In the data rows, 128 means zero.
Here is a table of points, one per row:
[129 184 233 159  71  80 123 167  84 107 164  75  94 165 156 152 113 191
 151  99 143 139 123 170  64 122 195 177 124  84 134  54  89 144 123  69
  75  94 191  82 133 163  68 115 105 121 136 100]
[182 145 124  98 148 101  90  80 110 188 132 147 118 134 103  71  62 132
 129  96 120 107 160  71 172 182  53 163  99  55 169 130  72 164 147 195
 171  77  54 143 169 165 132  63 152  65  86 230]
[163  97  73 128 136 127 234  87  46 145  85 199  93  82 167 132  75 171
  78 148 122 151 126 122  95 154  54 166 158 139 124 149  76 148 186 222
 110  95 134 138 139 194 146 121  77 134 164 172]
[175 167 104 122 110 187 186 173  44 165 158 137 133 121 197 132 111 167
 175 112  37 210 110  63 116  85  63 168 167 120 125  95 151 154 139 205
 151 157 120 147 158 195  98 135 134 131 190 240]
[230 119 155 167 113 127 125 176 136 166 182 109 132 146 229 120 194 183
 145  99 160 140 131 155 148   0 142 209  66 186  91 100 102 119 115  68
 169 186 152 142 156 175 121 149 163 167 131 127]
[193  80 151 112 162 152 142 146 155 138 122 112 127 119 209 198 110 165
 124 115 116 110  53 157 145 143 120 205  63 207 137 114 149  66 185 191
  87 177 131 164  95 180 175 196 177 183 190 144]
[160 110  98 101 146 133 136 151  68 176 132 117 184 135 162 136  37 151
 165 140  67 100  96 123 129 158  87 198 178 178  62 122  61 142 183 224
 137 104 121 129 192 147 124 216  57 151 180 215]
[ 47 189 197 110 119  97 102 118 104 145 148 174  94 113 126 143  93 152
 128 177  82 165 182 159  75 131 123 146 205 178  15 103 105 227 152  68
  64 117 149 135 162  80 127 116  77 107  88 144]
[233 144 111 130 189 119  92 205 100 171 177  79 129 157 205  98 174 170
 113  75 107 121  38 176 100  61 132 167  57 145 152 112  59 147  98 125
 139 102 132  58 158 201  55 116 140 185 104  93]
[ 42 152 119 128 165 136 160  88 130 100 103 190 100  89  63  85 112  47
 167 210 188 102 220  85 173 136 171  69 186  72 101 175 142 105  78 139
 127 124 147 145 118 104 169  79 104 124 118 151]
[152 188 202 129 101 125  97 177  71 110 166  54 167 174 123 141 135 164
 143  92 120 186 143 160 124 109 220 145 180 169  66 109 175 145 162  82
  93  90 207  61 152  96  40 155 114 102 112  83]
[ 44 109 150  71  68 160 147  57 164  58  99 140  43  87 104 126 122  56
  75 130  75  95 101 177 123 159  30 102 143 127 121 170  77 175 151 203
 111 125 155 139 134 137 127 119 101 103 120  87]
[227 119 129 136 131 132 107 196 108 200 150  70 208 152 166 113 152 183
 187  91 123  94 111 129 149 124 177 218  65 158 166 108 129  76 134  25
 206 146 202 128 130 165 141 136 196 153 125 137]
[142  43  52  54 144 180 107 131  98 123 127 148  51  75 107 130  98 134
  38 112 143 124  82 129  90 140  33 122 134 129 142 147 171  99 195 219
 133 127 110 157 168 165 205 153  98 155 158 121]
[135 208 194 140 110 105  45 112 153 163 153  72 130 222 118 114 176 135
 192 130 173 126 131 137 135  83 208 165 144 129 125 138 139 147  51  17
 130 135 152  94  90 118  69 126 123 102  75 116]
[162 179  37  87 161  92 105 163 124 183 131  78 182 142 136 119  64 160
 134  98 175 136 146  46 195  60  96 158 151  94 174 133  61 157  82 164
 143 107 138 129 163 160 141  77 158 172  45 239]
[ 68 108 144 136 107 135 159 130  65  81 141  88  98 108  93  92  80 142
 159 107  66 189 169 115  68  69 157  94 181 119 114 132  83 212 138 103
  57  64 170  78 165 145  59 128 102  84  96 188]
[154 190 157 151 127 117 118  77 183 134 141  95 167 126  92 136 172  74
 137 178 162 110 140 158 137 155 216 106   0 158 195 160 203  57  93  98
  89 164 110 137 104 138 102 130 144 103 120  50]
[141 132 141 153  71 121 149 112 107  84 151  68  92 133 137 101  32 161
 114 120  29 135 204 137 103  77  98 118 210 144  65 105 118 190 134  92
  54  84 156  94 146 160  95  91  67 122 114  93]
[134  19  63  91 148 150 123 118 128 143  84 186  83  78 159 154 157 168
  99 166 163  90  81  77 139 163  43 144 109 138 137 143 184 112 143 218
 144 121  64 151 122  96 183 139 146 155 169 157]
[156  95  72 167 174 120 114 137  68 156 152 148 180 125  95 105 108 172
 173  69 148 189 174  21 174 148  87 135 146  57 164 179 120 113 112 185
 170 150  86 121 202 172 163 114 162 124  61 230]
[239 105  83 141 143 206 159 133 157 218 101 196 209 142 171 173 166 120
 116 125 160  81 126 116 126 112 188 150  74 146 100 108 167  55 138 117
 152 170 131 120  85 104 103 187 246 170 168 129]
[205  65 132  80 157 182 178 155 188  51 130  98 135  96 192 172 137 148
  99 114 172 154  62 181 154 118 138 163  93 207 160  68 125  48 193 140
 152 184 102 128  97 107 138 159 177 166 165  73]
[ 82 109 169 130  83 138 152 166  84  99 153 137  61 159 151 139  52 119
  94 109  51 154 193 115 126 132 137 129 203 120  81 108 107 217 111  90
 128  54 163  84 168 105  93 129  26 151 131 161]
[ 94 151 129 124 106  98 108  36 158  94 145 188 159 103   6  79 158  69
 165 165 107 144 186 133 142 122 160  49 162 100 148 177  77 115  61 120
 140  74 110 146 145  88 166  84 126  53  97 110]
[110  91 172 125 140 157 145 117 209 101 130 135 151 123  71 162 173  74
 170  98 219  76 113 251 141 130 185  63  74  94 132 143 150  78 141 120
 133 163  47 129 119  82  93 107 180 119 200  45]
[103 170 139 142 133  41 136  65  85 153 145 141 164 131 125   0  89 126
 180 152  85 143 162  74 138 109 113  77 192  24 113 119 152 177  71 112
 125  65 135 107 202 105 150  82 113 101  89 122]
[215 164  99 151 160  93  93 137  79 109 177 142 140  79 126  93  92 214
 143  53 117 132 108  71 137 123  29 187 129 122 126 100  78 153 172 156
 180   3 136 155 169 160 110 120  92 159  84 180]
[ 98 132  34 144 158  94 189 122  99 207 144 189 156 127  90 126 125 181
 147 121 149  98 174  44 123 120  68 113 107 143 103 180  99  88 140 176
 197 140 128 218 166 108 139 136 116 103 155 248]
[  5  95 115 165 107 140 173  87 124  71 127 152 119 118  42 111 188  92
 107 165 137  61 192 150 176 188 157  59 206 117 127 145 189 171 139  73
 145 114 115 154  71  76 158 134 132 125 132 185]
[ 53 103 119 122 195  87 110  60 176  69  92 164  93  98  84 112 105  36
  98 126 109  64 147 136 142 152 129   0 125 102 135 166 203 133 137 168
 135 131  81 164 120  73 114 105 107 110 127 141]
[120 184 201 139  81 134  65 114 116 113 148  59 175 201 100 148 155 192
 140  99 133 170 138 176  95  72 217 121 118  70 135 137 136 149  75  77
 144 125 173  78 122 176 111 101 166  49  57  69]
[ 42 149 138 174 143  92  92 135 194 106  97 134 132 144 102 126 232  52
 141 225 175 142 116 200 158 128 184 102  80 137 158 119 157  36 105  75
 170 156  85 113  76  98 133 110 186 123 150  97]
[107 130 160  83  61 139 129  93 122  35  99 171 111 120 137 142  89  53
 139 122  78 178 184 140  68 192  48  52 173 134 169 107 139 181 132 122
  56 101 163 119 160 136 141 121  50 116 147 128]
[239 142  76 143 196 123 127 184 135 175 144 126 196 154 151 116 204 155
 187 147 193 117  87 109 113  85 189 189  62 109 168 106 123  93  44 139
 204 152 105 163  79 103 177  88 183 110 145 160]
[148  59  75  54 165 134 140 143  97  90  76 154  67  49 140 179 116  97
  70 123 153 105  69 124 130 161  12 162 162 171 145 112 179 143 106 199
 131 186 123 182 136 172 146 125  90 132 147 165]
[136 153 169  95  64 116 106 120 116 113 157 126 118 187 130  99  21 133
 143 135  37 143 178 101  80 135  74 132 191  94 138  59  98 186 139  84
  63  83 134 120 194 132  90 132  62 113 107 127]
[ 37  75 195 177 119 143 124 142 187 111  23 131 134 162 106 112 197 107
 136 194 208  93 107 169  85 150 131 111  80 184 118 119 198 140 147  56
 104 153 156 118  92  90 160 177 151 138 118  38]
[119 101 175 139  76 195 137 164 195  77 148  78  99 125 191 127 139  87
  50 173 146 191  58 240 111 158 156  90 146 128 135 167 131 123 158 101
  66 137 177 153  82  92  82 124 139  94 159  11]
[121  92  36  94 181 125 163 112 160 127  28 170 163  62 117 145 146 134
  54 164 130 128 114 105 118 157  57  79 147 145 118 172 139 111 168 150
 180 191  96 150 159  95 201 173 127 188 151 183]
[ 81 135 181 164  34 146  96 188 112  62 132 119 121 181 178 104 133 136
 151 115  82 124  87 190  59  97 202 179 151 156  70  97 149 148 126  56
  84 155 193  90 141 129  63 132 105 118 129  65]
[ 22 168 130 135 138  68 112  76 129 156 101 128 153 155  70  57  94 115
 163  77 149 150 183  87 113 151 127 103 195  96 113 154 125 149  56  91
  91  67 137 130 140 143 106  53 122  50  95 172]
[ 94 192  89 141  81 126  73  62 159  88  98  94  70 188  53 135 158  90
 154 148 141 156  89 199 125 170 197  95  14 108  81 119 149  77  96  51
  70 150 125  93 121  72 152 119 159 104 132  51]
[111 103 101  61 171 185 176 117 139  77 156 168 126  54 171 175  64 116
 104 161  89  98  96  88 158 145  18 150 131 110 115 113 121 182 175 202
 178 134  50 183 143 184 147 131 126 172 144  83]
[123 105 123 163 121  77  72 119 106 130 132 124  74 134  45  99 108 121
 116 135  88 144 189  93 174 132 132  98 185  23 155 123 111 187  41 122
 123  56 127  79 188 134  94  27 139  56 106 153]
[ 61 128 166 126 132  75 117 109  88 133 135 120 126 154  84  66  91 121
 114  85  64 117 239  41 105 106 141 135 203  78 106 165  65 173  78  63
  94  95 150 122 134 132  87 110 112  78 135 176]
[118  94  72 109 169 162 156 116  99 160 135 184 152  57 164 165 158 114
 109 163 127  97 126  74 190 154  61  86  95 129 164 191 150 105  90 205
 197 168  87 167 100  66 190 152 103 208 125 125]
[171 129  34 149 133 121 110 102 185 154 189 116 176  98 119 192 153 104
 101 175 189  85  58 177 176 116 159 118  29 170 177 122 140  20 159 149
 191 193 102 138  82 153 138 120 137 162 157 158]
[116 125  69  38 141 164 201  92 104 113  86 138  95 101 192 191 151 134
  92 112  81 120  84 114 120 151  58 185 138 139 178 110 117 155 198 225
 129 153  77 166 150 176 151 183  92 183 151 137]
Along one direction, these points spread out more than along any other. Take the direction at right angles to it along which they spread out most. Then take the direction at right angles to both along which they spread out most. Go by this last direction. For each point below, how far along it does it lie, from 0 to 99? 50 is the average, and the first point above lies past it. One standard deviation of the points above along it is 16.
[ 49  94 161 107 104 173 130 131 151  92  63 186  19  66 117 164 151 101
 127 199 129 131 174 148  86 180 146  52 189 113 108 130 134 117 131  98
 122 168 134 196 126  31 169 166 109 168  68 129] ~ 24
[131 168 227 182 123  93  85 153  94 116 168  39 124 208 131 134 144  95
 122  84 109 159 149 162  75 102 171 161 155 110 138 110  87 108 145  75
 101  87 190   8 145 182 137 116 139 120  90  35] ~ 65
[202 150  91 206 180 107 121 196 139 171 147  36 197 170 167 151 164 191
 131  14 172 146  77 124 197  79 162 236 150 141 168 119  70 148 187 127
 155 108 131 111 127 153 103 114 129 131  94 103] ~ 80
[ 40  99 208 122 139 133 123  29 145 102  89 147  95  44  61 130 106  46
  98 154 139 146  93  77 152 142  87  46 191 150 141 170 132 176 105 114
 102 163  63 119 135 107 141 108  85 112 163  82] ~ 21
[ 94 178 198 178 111 106  66 151 174 181 169 127 177 191  89  89 184 108
 139  82 161 166 163 129 111 118 223 117 110  57 116 115 114 116  89  45
 130 147 222 147  58 109  96 109 126  92 114  94] ~ 53
[ 94 103  49 122 154 158 164 132 140 129 108 174 127  42 136 135 124 118
  99 117 159  64 158  78 152 189  74  63  91 159 161 147 158 126 150 220
 188 133  78 173  99 120 190 170 117 111 205 115] ~ 31
[245 163 108 156 113  94 135 219 170 208 130 153 177 154 137 133 205 112
 168 122 147 101  64  92 165 119 230 191  54 134  99 121 151 102 164  82
 142 187 114 110  43 111 167 145 142 179 131 151] ~ 64
[253 136 157 123 110 163 147 216 121 140 137 119 130 159 224 152 104 220
 125 115 109 110  83 158 139 161 158 156  86 171 108  55 117  88 156 138
  28 140  88 102  63 181 146 202  97 182 119 105] ~ 73
[114 103  37 150 148 116 146 106 150 170 113 170 139  94  98 125 153 127
 123 156 152  98 158  73 158 147  85  88 130 145 163 180 146  68 130 255
 188 157 118 167  96  69 153 160 146 191 147 188] ~ 36
[157 122  98 166 176 127 162 113 193 164 141 116 145 126  87 144 152 163
 121 125 142 113 121 129 137 151 160 158  55 194 140 195 176  21  84 128
 171 161  99 152  17  90 157 146 255 139 130 107] ~ 45
[129 148 203  84  41 125 123 168 111 102 105 106  90 198 181 135  73 133
 142 127 125 161 113 190  84  82 200 153 149 144  88  48 119 162 118  74
  92 121 201  65 115 146  98 148  99  73 135  63] ~ 63
[ 59 118 185 132 116 157 105 122 172 103 115  69 109 173 126 169 179  72
 104 170 175 125  69 180 113 132 142  36  51 143 135 133 164  89 150  88
  72 138  79 118  85  61  81 129 174 115 123  25] ~ 32
